(in the rows, 128 means zero)
Where one turn sends some rows of the set: a few examples, then the rows asked
zed: [177 110 121 118 131 101 160 141 106 137 112 131 145 111 130 136 130 118
 138 144 158 114 107 145 146 142 135]
lomik: [135 107 139 110  70 151 143 145 164 106 129 110 146 153 140 105 130 121
 132 132 112 164 158 141 143 101 114]
Pufom: [143  93 123 110  92 129 155 161 182 113 127 109 128 149 132 115 116 131
 123 122 101 168 141 150 138  98 116]
debot: [115 149 165 105 139 122 161 114 105 114 108 124 129 156  84 159 123 122
 132 118 138 154 128 113 125 113 107]
Sukig: [ 76 108 126 134 140 113 122 129 143 133 149 132 114 182 143 137 108  95
 128 115 118 125 152 152 113 110 118]
kugo: [ 87 118 122 135 143 112 127 125 152 139 141 132 107 176 141 143  97  91
 121 115 110 131 150 144 101 119 116]
nize: [161 139 157 129 108 119 123 153 158 192 147 110 151 120 130 132 113 146
 114 129 150 105  97 123 135 120 141]
tidis: [ 87 136 128 141 127 128 122 114 140 131 142 133 120 170 132 144 109  80
 125 129 113 128 159 130  93 114 106]
depe: [114 111 129 139 121 164 100 135 160 133 131 138 153 153 151 121 141 101
 119  69 124 106 112 144 151 113 150]
dod: [178  98 127 119 131 102 155 140 103 136 117 128 141 119 131 135 135 124
 136 144 159 111 109 147 151 144 134]
gif: [157 150 159 129  99 127 121 150 153 191 146 113 158 120 132 129 112 141
 121 131 156 103 105 119 133 122 137]
dozaz: [138 136 111 147 126 156 109 135 173 136 127 144 141 131 114 145 131  89
 107  87 103 104  99 117 123 100 128]
kir: [ 94 118 137 141 128 130 114 113 134 131 150 127 115 183 137 140 117  89
 121 128 110 131 161 133 103 112 106]
sapu: [157 130 162 130 103 123 118 156 152 190 153 107 151 127 135 129 116 148
 117 130 154  99 102 129 139 119 141]
puf: [149 142 157 128 101 120 123 159 154 189 148 111 156 119 132 130 114 145
 124 129 157  98 100 130 140 113 143]
Tabif: [124 135 126 105  68 147 152 150 167 108 120 125 154 134 133 109 119 110
 142 136 117 162 154 137 134  99 112]
fezo: [187 109 132 124 119 123 149 122  94 138 118 123 147 121 135 132 140 118
 131 149 158 116 117 131 145 153 126]
deme: [ 71 124 119 131 141 109 128 129 146 134 140 140 119 170 139 141 100  89
 131 117 121 123 151 151 106 112 119]
lukeg: [186 101 122 121 135 102 159 136 109 141 115 130 139 119 131 137 130 121
 129 143 154 115 108 141 143 147 133]
nefim: [112 143 114 136 121 160 112 134 174 137 117 153 158 131 139 130 125  87
 121  76 125 105 107 135 135 115 146]
pazot: [186 120 129 124 120 119 154 124 100 138 111 129 148 114 132 134 135 113
 133 149 158 117 118 128 141 152 128]
sipi: [140 118 122 144 128 164 110 124 177 142 125 141 138 145 146 129 127  96
 101  70 111 118 106 126 131 129 144]
Fefa: [114 129 164  96 155 111 171 118 123 124 108 124 118 163 110 152 112 132
 124  98 143 163 122 127 133 133 125]
lunu: [178 115 129 122 117 122 152 127  92 137 114 128 156 117 132 130 141 113
 138 151 162 112 120 133 145 147 130]
ruvet: [104 120 169  96 149 110 161 121 113 119 113 120 123 171 113 145 122 137
 132  97 153 158 124 136 144 127 129]
girog: [142 102 127 150 124 163  95 135 160 130 141 129 139 154 123 136 149 104
 106  87 103 103 104 128 137  99 131]
Daveg: [114 129 119 145 115 158  98 143 152 125 132 144 158 137 115 134 148  95
 128  91 117  91 104 138 141  83 137]
dib: [ 99 142 160  96 148 108 171 123 116 120 105 131 128 157 107 150 112 127
 137  99 155 156 123 136 140 126 128]
rulu: [122 128 174 108 140 125 153 112 102 116 118 114 123 171  90 155 133 131
 124 113 134 157 131 113 133 115 109]
Vis: [148 122 130 114  77 149 153 139 178 113 121 116 138 141 135 112 116 113
 124 131 103 172 153 126 124 110 108]
kez: [106 136 169 105 135 120 152 118  94 112 115 120 135 165  86 153 135 126
 139 117 145 147 134 124 138 110 110]
bupev: [162 138 166 131 100 128 117 147 152 190 149 106 151 126 135 128 115 143
 114 131 152 105 105 120 134 126 139]
bos: [154 140 165 128  96 127 116 151 146 190 147 109 159 126 135 126 120 144
 120 132 159 100 104 124 138 119 142]
navo: [133 120 111 106  91 121 161 163 188 112 119 121 135 130 126 122 104 119
 127 127 106 162 137 146 128  97 117]
rozuf: [ 76 130 130 139 123 129 114 118 127 130 145 132 126 177 135 138 119  86
 134 128 117 125 163 140 106 108 111]
per: [119 106 119 104  85 125 153 169 172 108 128 118 143 142 131 111 119 127
 142 125 116 155 141 156 148  87 122]

per -> Tabif
kugo -> kir
And these:
gif -> nize
sipi -> girog
dib -> debot
zed -> pazot

Where one turn sends some rows of the set: a few examples, then the rows asked
seb: [145 173 130 151 157 123 147 104 131 124 120 121 133 148 127 126 126 131
 109 117 109 150 126 148 100 178 103 143 161 105 126 154 146]
suk: [155 134 133 116 120 169 133 144 139 159 130 145 134 137 116 143 128 116
  98 114 110 152 129 161 104 100 106 136 120 112 156 131  92]
firok: [164  95 112 102 135 147 119 133 131 108  93  88 139 161 113 176 122 128
 141  85 122 122 119 120 138 133 125 114 146  93 106 113 125]
kevi: [154 113 108 103 160 133 122 152 121 149 115 133 131 134 157 106 119 116
 102  75 128 151 116 154 112  85 112 140 114 131 134 124 116]
dopit: [121 102 145 150 146 130 117 107 126 152 155 127  97 174 129 160 132 134
 116  83 128 153 119 133 149 107 139 121 145 121 111 132 116]
kiv: [172 151 109 142 118 114 120 116 134 125 137 128 125 143 155 119 114 111
 106 133 126 130 150 156  98 162  90 150 136 147 101 112 147]
dobi: [120 100 107 116 164 137 108 114 110 133 141 107 122 155 114 165 135 132
 128  73 119 109 112 170 128 121 126 130 129 110 121 149 104]
Sanan: [153 109 143 115 113 139 123 105 138 109 100 113 154 140  99 153 103 124
 155 109 139 140 103 134 159 143 126 150 154  93  88 107 139]
mezir: [122 164 141 175 109 147 144 132  83 110 120 109 113 154 120 111 142 148
 124 133 147 123 124 135 112 114 108 127 126 109 127 113 120]
Nodep: [158 145  99 140 114 143 129 111 144 132 121 133 145 172 130 125 119 134
 121 131 141 117 142 135 106 100 160 103 151  89  89 141 169]
tavog: [145 169  93 142 125 120 117 120 115 116 115 140 137 160 145 117  98 104
 112 126 113 145 143 112  95 174  94 139 135 117 131 142 141]
lifim: [144 119 137  92 131 135 108 126 146 139  95  53 151 151 152 148 121 150
 144 132 142 152 100 116 131 134 101 136 114 114 114 134 119]
fus: [108 111 103 110 123 102 144 152 145 128 148 124 164  90 128 120 110 153
 118 131 111 131 133 144 135 123 114 113 150 120 141 154  99]
zada: [132 134 116 167 109 128 136 122  78 102 142 124 120 140 132 133 132 151
 135 119 157 132 145 142 100 118 129 121  82 106 129 119 137]
Bup: [144 137 130 107 135 154 130 160 136 147 118 150 143 136 142 122 135 142
  85 105 141 155 118  83 113 102 110 152 127 151 135 148 136]
gipar: [ 93 109 141 156 123 144 110 108 126 130 120 126 113 130 140 112 148 131
 108  90 130 135 128 114 165 102 132 118 147 114 116 167 171]
kibat: [129 148 103 111 120 134 144  86 138 138 105 118 153 149 139  92 122 136
 138 127 126 138 161 163 106 107 149 104 136  85 119 132 160]
ror: [170 161 142 157 111 133 157 137  68 113 130 120 117 162 113 142 119 171
 135 114 129 122 130 127 127 138 120 150 139 117 139 136 123]
sor: [148 134  91 162 127 111 155 170 130 156 135 111 106 128 120 125 138 134
 162 145 133 148 156 112 130 135 107 129 137 100  86 146 138]
Ledi: [145 120 121 117 150 149 133 158 130 130 135 131 134 104 125 137 107 128
  87  82 104 123 134 168 109 101 121 126 145 132 112 131  95]
mer: [ 91 101 105 142 135 144 132  75 147 145 148 117 131 147 123 159 142 124
 138  80 117 137 119 142 127 105 126 138 140 109  98 124 123]
zutur: [138 128 109  91  98 115 125 132 128 135 105  66 131 110 149 140 106 143
 151 133 139 144 115 105 107 133 134 154 137 153 125 114 133]
ditu: [136  99 106 114 109 113 112 168 129 138 123  74 155 102 133 118 127 125
 115 149 121 142 132 154 123 119 135 120 162 108 139 125 101]
Dev: [156  97 139 110 130 120 133 120 124 100 105 100 143 117 128 166 123 123
 144  94 135 137 129 122 138 137 141 160 164  83  81 105 141]
Sutot: [139 103 122 119 132 144 146 142 128 157 122 148 126 136 148 126 110 130
 113  79 108 143 143 143 107  83 119 136 110 135 132 101  90]
Koti: [146 132  96 150 134 103 113 100 151 140 142 102 114 137 149 113 120 120
  92 131 115 120 159 122 109 162 122 136 104 120 118 110 159]
bulum: [ 78 118 142 126 122 154 120 114 134 135 119 129 143 135 122 112 156 157
 107 138 116 121 121 100 167 126 118 153 118 135 111 143 156]
baz: [113 104 153 107 116 114 141 138 144 102 112 153 152 116 118 106 110 150
 119 128 123 111 163 126 180 132 131 136 150 126 117 118 130]
lale: [152 143 111 143 120 126 152 124 151 131 127 137 133 201 148 106 102 143
 128 134 151 118 149 151 138 114 154 139 145  93 117 147 142]
niron: [142 148 129 140 156 102 122 142 106 159 106 107 113 127 122 114 116 130
 166 139 152 147 168 122 116 130 118 127 135  98  76 152 132]
pobul: [142 154 131 136 139 124 155 128  99 142 106 135 114 115 141 118 109 136
 158 115 116 167 149 128 121 108 103 118 152  70  90 162 136]
gis: [139 133 112 143  98 124 135 113  70 119 121 111 118 118 137 104 119 143
 130 118 112 111 142 125 117 110 138 121 100 107 106  91 155]
dof: [175 128 119 150 117 120 126 142 133 161 145 105  79 131 145 138 112 147
 129 137 142 130 171  97 143 109 105 132 124 104  93 133 130]
mag: [ 97 120 139 160 146 152  93  87 145 141 121 123 132 148 108 127 123 145
 115 118 140 119 137 123 175 114 113 146 135 127 139 172 139]
zigos: [140 116 113  89 131 117 120 132 120 129 105  80 170 122 159 138 137 151
 141 125 147 155 107 119 102 151 129 146 139 121 152 158 144]
liked: [146 129  98 123 122 112 129 153 117 131 111 112 142 101 115 123  84 151
 150 143 104 157 113 150 132 136 120 127 149 144 163 142 118]
vako: [128 133 133  95 100 163 124 129 135 137 104 123 138 120 162 122 137 112
 100 102 146 139 153 118 106 106 117 164  88 107 151 148 140]
labov: [141 107 106 111 132 107 119 152 135 163 141  99 151 119 133 101 118 147
 114 161 110 136 110 146 127 134 124 126 150 131 160 106 105]
Bul: [155 122 135 139 157  89 130 123 140 107  95 123 167 112  98 109 126 119
 128 125 117 112 141 134 179 126 128 142 156  99 120 137 149]
pif: [152 131 143 120 124 176 125 149 124 137  79 130 147 127 144 128 130 146
 104  88 139 135 137  91 111  94 102 146 119 142 143 159 140]
mos: [161 110 112 121 145  88 147 120 152 119 122  99 153 154 105 171 133 119
 135 109 123 121 131  89 149 133 145 153 140  97  96 102 129]
volaz: [148  96 128 145 131 122 117 154 131 106 114 131 139 119  98 128  95 134
 118 140 110 124 145 109 186 139 136 148 160  88 130 114 130]
vor: [169 147 101 131 115 144 145 117 163 142 142 105 128 190 120 138 126 165
 125 141 150 120 163 133 127 127 138 130 141 112 148 145 134]
Ful: [121 119 142 110 133 163 126 147 141 127  83 113 141 150 157 132 112 146
 101 111 119 164 132  89 137 129 118 163  87 127 117 138 144]
boni: [127 102 108 129 108 118 121 127 146 106 133 133 143 114  95 128  81 123
 132 109 140 104 139 113 177 140 141 143 155  95 126 121 126]
Nuf: [138 109 141  99 112 113 123 152 122 129 103  88 172 134 144 150 127 149
 134 153 140 186 128 122 119 147 140 151 135 108 138 152 120]
fumar: [ 90 113 145 159 140 130 113  98 137 139 113 135 121 137 111 137 143 135
 114 114 137  99 145 117 149 105 126 155 131 161 123 154 122]
dupef: [102  95 104 160 149 142 129  93 130 136  97 123 124 153 114 160 153 116
 143  85 104 131 111 142 126 104 114 135 120 124 112 140 126]

vako -> liked
dof -> kibat
volaz -> mer
And these:
Sanan -> fumar
zada -> tavog
fus -> firok

Where one turn sends some rows of the set: a few examples, then the rows asked
kot: [153 135 114 106 126 146 122 105 150 163 161 154 103 159  87 155 160 109
 124 135 105 141 204 142  87 124 137 130  42 142  96 112 133  57 142 134
 145 132 191]
folad: [123  96 139 112 111 152 152  84 131 125 182 130  87 127 102 153 135  93
 137 106 108 136 209 167  83  73 149 146  78 139  92 164 151 116  98 136
 167  96 145]
refis: [ 95 123 113 140 142 150 127 124 151 151 210  97  69 147 127 136  84 121
 119 148 148 137 235 107  72 108 110 108 108 146 115 139 129  72 127 130
 177 122 194]
Sudad: [117  93 133 139 150 147 152  90 141 143 179 138 116 143  83 157 120  82
 148 120 128  94 197 169 119  78 117 111  97 174 110 156 159  98 101 142
 204 100 154]
Dupop: [106 146 106 156 144 156 116 118 151 158 192 101  59 140 124 140 105 112
 102 146 139 125 241 117  89 117 113  80 111 115 106 129 141  70 127 140
 169 128 185]
musum: [138 137 138 131 167 158 143 100 145 172 154 135  85 180 110 145 138  92
 124 150 112 107 244 150  72 128 164 119  43 159  90 146 145  69 152 147
 148 145 189]
Bomo: [104  98 135  95 156 151 129 131 154 138 180 118  95 147 150 140 135  91
 121 161 111 121 205 166  39  91 132 110  91 147  90 148 150 120 123 108
 147 150 121]
Salop: [165 129 112 128 148 137 127  95 176 181 167 124  91 181 129 130 138 111
 119 147 120 143 220 145 127 120 129 108  77 152  91 137 163  77 153 123
 171 140 207]
Zemuz: [141 108 158 151 140 149 159  88 144 174 183 110 119 139  99 158 151 102
 123 123 134 114 220 166 100  80 120 124  96 184  98 149 143 131  78 145
 173 103 120]
gir: [131 112 147 201 128 136  83  65 142 158 172  99 111 125  98 168 127  95
 111 136 108 136 235 151  62 110  99 146  95 129 123 121 164 107 136 126
 166 168 195]
Geled: [ 93 131 137 107 137 144 132 111 146 111 162 116  97 145 148 142 138  95
 121 164 123 102 214 164  59  82 126 108  87 134 104 146 156 128 113 104
 141 174 123]
zupe: [ 88  84 118 180 119 127 158  85 172 139 163 127 134 129 126 176 131 105
  97 175 127 134 217 131  83 106 131 107  78 153 123  82 149 110  74 121
 147 135 167]
lega: [127  95 147 199 141 129 110  80 136 145 155 122 130 141  85 149 138  94
 107 114 120 111 199 161  69  82 122 102  83 137 132  88 141  82 108 110
 184 181 175]
Mola: [115  66 104 167 134 117 152  91 172 157 181 125 117 125 112 164 145 106
  86 174 116 119 230 128  87 122 135  87  78 137 125  79 142 112  99 116
 133 124 155]
vemi: [170 109 171 170 117 129 106  69 177 130 176  91 115 152 117 166 133  72
 119 123 106 139 209 154  77  83 111 111  98 112 135 124 157  96 116 117
 170 176 181]

kot -> vemi
zupe -> Bomo
And these:
musum -> gir
Salop -> lega
Mola -> Geled

